A single turn carries every row of the set below to another of its rows. Some are shown first; where does it send the rows asked next?
j233: [ -2 -10   2  -6   2  11  12  -1   8   0  -3  -2  24   0 -13 -19   0 -10
 -20  -6  15   3   6   6  -6 -26  -2   1 -15  23   4  -6  13 -14 -15  12
  13 -12 -34  25  -6 -28   6 -14   2  11  -5  -1 -12   2   9   5 -13   6
  21   7]
j950: [-29   1  16 -17  20  -4   0  -3  22  29   5  -5  11 -15  -7  -3  -3   5
  -6  10 -16   0  -6   1 -14 -15  23  26 -20  26 -11  -2  34 -30 -18  18
  10   2 -26   5  10 -31   1 -19  15  25  -7   5  -2 -20   8   1  -7   8
  -6  13]
j500: [-11   9 -13  -8   2  11  24 -19  -2  39  -8  -5  19 -18   0  10  18  -9
 -24  27 -14  18 -13   2 -20 -13  11   6 -23  20 -19  23  20 -19 -10   2
 -10   1 -11  -4  -8 -14  35  -6  13  15 -34  -5  -8   6   4 -18   6  10
  10   5]
j107: [-21  -6   8 -23   9  -1  11 -12  13  26   7  11  16 -17  -9 -20   5   7
 -15   6 -18   1  -2   4 -17 -12  20  17 -17  24  -5   2  29 -24 -15   6
  12  -6 -33  10   4 -23   0 -17  22  20 -12  15  -1 -12   5  -5  -6   5
   5   5]
j955: [ 15  23   1   3   5   4 -21 -20   0   1  -5   8   2  10  12  17 -11   3
 -21  19  -9 -14  -5  13 -36 -34  10  18 -13   5 -23 -10  18 -18   4   6
   1  -4  -3  -6  -1  -6  23 -12   7 -12   6 -16 -23  -7  21   6  -3  31
   9  16]
j393: [ -5  28   8  10   8  -2 -18 -18  -1  11  -3   8  -1   5   2  18   7   9
 -19  20 -13 -12  -1  10 -38 -41   4  16 -12  -8 -17 -19  10 -22   4  18
  -9   5  -1  -7  -3 -19  32 -11   4  -7   5 -15 -17  -4  28  -6  -4  25
   3  29]
j957: [ 13  12  -6  -1  -3   7  -4 -33 -12   1  -8  10   8   8  12   8  -3   4
 -29  19 -14 -17   0   2 -34 -19   3   9 -13   7 -14 -14  10  -9   2  11
  -4  -1  -9   1  -7  -4  16 -16  13 -23  -6 -14 -22  -5  24  -2   0  21
  24  17]
j32: [-19  -7  15 -17  22   0   5 -18  18  33  13  -3  22  -9 -19 -14  -2   4
 -11  15 -17   1  -5   0  -9 -12  22  18 -21  32  -5  -9  48 -11  -9   4
   7   3 -27   9  -1 -33   5 -21   7  22 -10   2   6  -9   8  -3  -5   0
   0   5]
j961: [-10  -8   6   0   9  11  11  -1   9  10   4  -5  25   2 -24 -19   9 -10
 -19  -3  12   7   7   4  -4 -31  -4   1 -17  21   9 -16  22  -9  -8  13
   9  -3 -31  21  -8 -40  15 -15  -9  14  -4  -6  -6  11  13   2 -13   2
  15  11]
j699: [ -3   8  -2   3 -13   1 -10 -31   2   8  -8  -8   5  13  -8  12  -8  -8
 -14  20 -10  -2  22   5 -23 -33  -7 -11 -18  22   1 -21   1   2  11   1
  -7  -3  -8  -6   0 -10  27 -16  -7 -19  -4 -31 -10  -2  22   1   2  23
   7  18]
j337: [ -1   9  -5   4 -13   2 -14 -27   5   2  -9  -2   5  11  -7  11 -13  -7
 -12  18  -9   0  23  13 -27 -40  -6 -11 -15  18  -3 -17  -1  -3  11  -5
  -2  -6  -8  -5   5  -6  27 -11  -4 -11  -2 -24 -15  -3  20  -1   4  26
   2  17]
j839: [-10  13  -6   0  15   8  15 -17   8  37  -5 -11  25 -17  -9  13  10  -8
 -17  34 -10  18 -13  11 -20 -26  10   4 -21  12 -25  19  24 -19  -8  -3
 -11  -1  -4  -2  -6 -18  40  -5  10  31 -29  -7  -7   2   4 -23  10   9
   2   7]
j880: [ -1   6 -13  -5  -1  16  17 -10   5  34 -10  -8  16 -13   5  22   4 -12
 -19  25  -8  18 -17   6 -19 -13  16  15 -23  31 -25  27  28 -23  -9  -1
  -1   1  -9  -8   0 -10  29  -4  14  18 -29  -6 -18   2   4  -6   3  16
   5   4]
j709: [ -8  14   5   6  -9  -3 -16 -21  10   7 -11 -15  -1  11  -5  22 -11  -7
  -8  20  -7  -3  20  10 -25 -41  -6  -5 -17  17  -3 -19  -2  -7  10   6
  -8  -4  -8  -8   8 -11  27 -14  -4 -11   0 -29 -15  -6  20   5   0  29
  -2  23]
j248: [-18   4  11   3  19   4   1   7  14  15   7  -8  19   5 -23 -10  12 -12
 -15   1   9   7   5   2  -4 -34   2   8 -19  21   5 -18  28 -14 -13  16
   7   2 -26  13  -8 -45  22 -16 -18  14   5 -17   2   7  15   5 -16   5
   7  15]
j618: [ -3  16   0  -6   9   8  12 -19  10  41  -1 -16  23  -8  -6  25   4  -9
 -14  38  -2  16 -21   8 -13 -14  18  11 -24  24 -26  17  37 -16 -11  -2
  -9  -5  -5  -6  -9 -17  40  -9   5  22 -23 -14  -1  -2   8 -12   2  12
   6   5]
j143: [  8   4  -2  13   7  12  -2 -32  -6   2 -11   1  15   1   2   3  -7   7
 -24  21 -14 -14   5   7 -35 -35  -8   1  -9  -2 -13 -21   7  -5  14  13
  -8   8  -5   7  -4 -15  17 -15  14  -6 -13  -9 -28   2  24 -13   9  13
  13  24]
j364: [ -6  22  12  20  13 -23  15 -22  -3  32   0   0  10   1  12 -11 -12  16
 -10  10  -2  16  -7 -11 -10 -19  27   1  -8  25 -32  15  10  -6   0   9
  -3  -3 -12  12 -13 -14  12 -11  -2  11 -26 -33   0 -10  16  15  -9   0
 -12  -1]
j305: [-21  15  10  -4  21  -3  -7  12  14   8   4  -9  13   7 -13  -3  11 -14
 -15  -1   9   3   2  -1  -5 -29   9  15 -22  19  -1 -10  24 -23 -27  23
   8  -2 -25   9  -5 -40  20 -18 -16   9   9 -21   4  -6  13  12 -19  12
   9  14]
j613: [-32  -1  16 -16  24  -5   4 -12  18  33  10  -6  16 -12 -14  -7   4   5
  -9  15 -19  -1  -5  -6 -11 -11  22  21 -21  26  -6 -10  40 -22 -18  18
   5   6 -26   6   3 -36   5 -22   8  20 -11   1   6 -17  11  -5  -7   1
  -2  15]
j888: [-18 -10   9 -17  19   2   6 -16  17  26  10   7  24 -14 -18 -23  -2   5
 -12  11 -18   3  -1   7 -15 -19  18  13 -17  24  -8  -5  39 -17  -9  -1
  11  -3 -28  14   3 -28   4 -16  14  28 -12  11   0  -9   5  -9  -1   1
   0   5]
j612: [-10  21   7  24  17 -21  13 -17  -1  29   0   7  10  -2   8 -16 -10  15
 -10   6  -6  20  -3  -7 -15 -29  25   0  -7  20 -32  17  10  -9   3   4
   0   5  -9  11 -11 -16  15  -6  -5  18 -25 -31  -2  -6  15  11  -6   0
 -20   1]
j14: [-14  18   3  22   6 -20  20 -17  -8  34  -2  15   6  -1   7 -17  -1  18
 -12   4  -7  22  -1 -11 -16 -24  24   1  -5  24 -28  15   7 -11   3   8
   0   7 -12   9 -12 -17  14  -3  -5  11 -27 -26  -4  -2  22   9  -9  -3
 -16   5]
j401: [-16  19  -6  -7   0   5  17 -19   3  38  -4 -10  19  -8  -4  28  12  -5
 -13  37  -4  15 -17  -1 -16  -5  18  14 -21  21 -25  17  25 -27 -24  11
 -10   2  -5  -7  -9 -17  35  -7   6  16 -27  -9  -5  -9  16 -19  -1   9
   9  18]
j27: [-10  14  -3   1 -18  -4 -12 -26   2   3 -11   1   0   9  -5  12  -4  -3
 -12  15 -10  -2  24  10 -29 -38  -7 -10 -14  12  -2 -16 -11 -11   4   4
  -4  -7 -10  -7   4  -5  26 -11   0 -16  -2 -21 -14  -8  22  -4   0  26
   5  22]
j731: [-14  20  13  22   6 -24  20 -23  -4  30  -3   0   9   0  10  -8  -9  21
  -6  10   3  16  -5 -11 -11 -18  23   0  -4  20 -32  14   2 -12  -3  17
  -3  -1 -12  15 -13 -14   8  -9   2  13 -29 -25  -3 -14  22   8 -10  -5
 -12   9]
j571: [ -8  15  11  25   3 -18  18 -16  -1  30  -4   4   7  -1   8  -6 -15  21
  -3   6   7  21  -6  -5 -13 -24  24   3  -2  24 -33  15   6 -13   3  11
   2   1 -12  13  -8 -15   8  -3   2  20 -26 -20 -10  -8  23  10 -11  -1
 -18   8]
j146: [-20  -2  14 -24  10  -3   4  -5  17  28   5   3   9 -15  -3  -8   0   4
 -10   6 -16  -1  -7   2 -15 -11  24  25 -20  30  -8   5  34 -28 -16  11
  13  -5 -32   5   8 -23  -1 -18  21  18  -7  11  -4 -17   3   6 -10  11
   1   4]
j464: [ -1  18  14   9   2   0  -6 -24  -5  26   0  -2  -2   8   3  20  13   7
 -21  25 -11 -13  -5   3 -29 -32  -1  13 -17   6  -7 -28  20  -5  16  20
 -15   7  -6  -8  -8 -25  31 -19   2 -18   0 -20 -13  10  28   1  -8  23
  12  22]
j397: [ -8  16   2   0 -19  -4 -12 -23   3   8 -10  -7  -4  12  -2  20  -4  -6
 -11  18  -7  -4  19   7 -24 -34  -4  -5 -17  19   0 -16  -4  -8   6   6
  -6  -8 -11 -10   5  -7  27 -15  -2 -20   1 -26 -13  -8  22   6  -4  30
   5  19]
j491: [ 14   3  10  16   7  12  -7 -26   1  18  -4  -9   9   6   1  14  -8   4
 -19  24  -8 -12  -6  11 -28 -40  -6   7 -15   9 -10 -26  24   3  28  10
  -9   7  -5   0  -4 -24  24 -17   8  -4  -5 -17 -24  13  23   1   3  21
   8  17]
j380: [ -6  13   8  22  -2 -16  20 -16  -5  35  -1  11   5   2   9 -10  -8  19
  -7   4   1  21  -6  -7 -12 -21  26   4  -4  31 -29  16  12  -9   6   7
   3   3 -14   8 -10 -15  10  -3  -2  11 -25 -23  -8  -1  22  14 -14   0
 -15   2]
j21: [-14  11   1   7  -8  -2 -12 -28   4   8 -10 -12   4  10  -9  16  -6  -6
 -11  21 -11  -2  24   4 -25 -38  -9 -10 -17  14   0 -23  -5  -4   8  10
 -11   1  -7  -6   3 -13  28 -15  -6 -14  -5 -31 -11  -6  24  -5   3  22
   1  26]
j688: [ -7   3   1 -11   6   5   3   5  10  -8  -6  -3  19   0  -4 -13  -3 -11
 -19  -8  14   0   5   4  -8 -22   4   8 -14  18  -3   2   7 -26 -28  18
  15 -14 -32  22   0 -23   5 -15   4  10   0  -3 -11 -12   8   9 -14  12
  20   9]
j652: [-12  13 -12  -1   3  12  12  -9   9  29 -11  -7  20 -13  -1  27   2  -8
 -13  29  -5  18 -15   5 -22 -17  15  16 -19  19 -30  24  22 -32 -19   7
  -3   5  -3  -7   2 -14  30  -1  11  27 -28  -3 -18  -9  11 -19   5  12
   0  18]
j906: [-17  15   5 -10  15  -3  -5  11  12  -3  -2  -5  14   4  -4  -5   4 -13
 -18  -5  10   0   3   0  -9 -23   9  15 -19  17  -4   0  12 -32 -35  24
  12 -11 -28  13  -1 -29  12 -18  -5   6   8 -14  -3 -16  10  12 -18  14
  14  14]

j32 moves to j613
j618 moves to j401
j906 moves to j688
And these:
j709 moves to j397
j571 moves to j380
j491 moves to j464

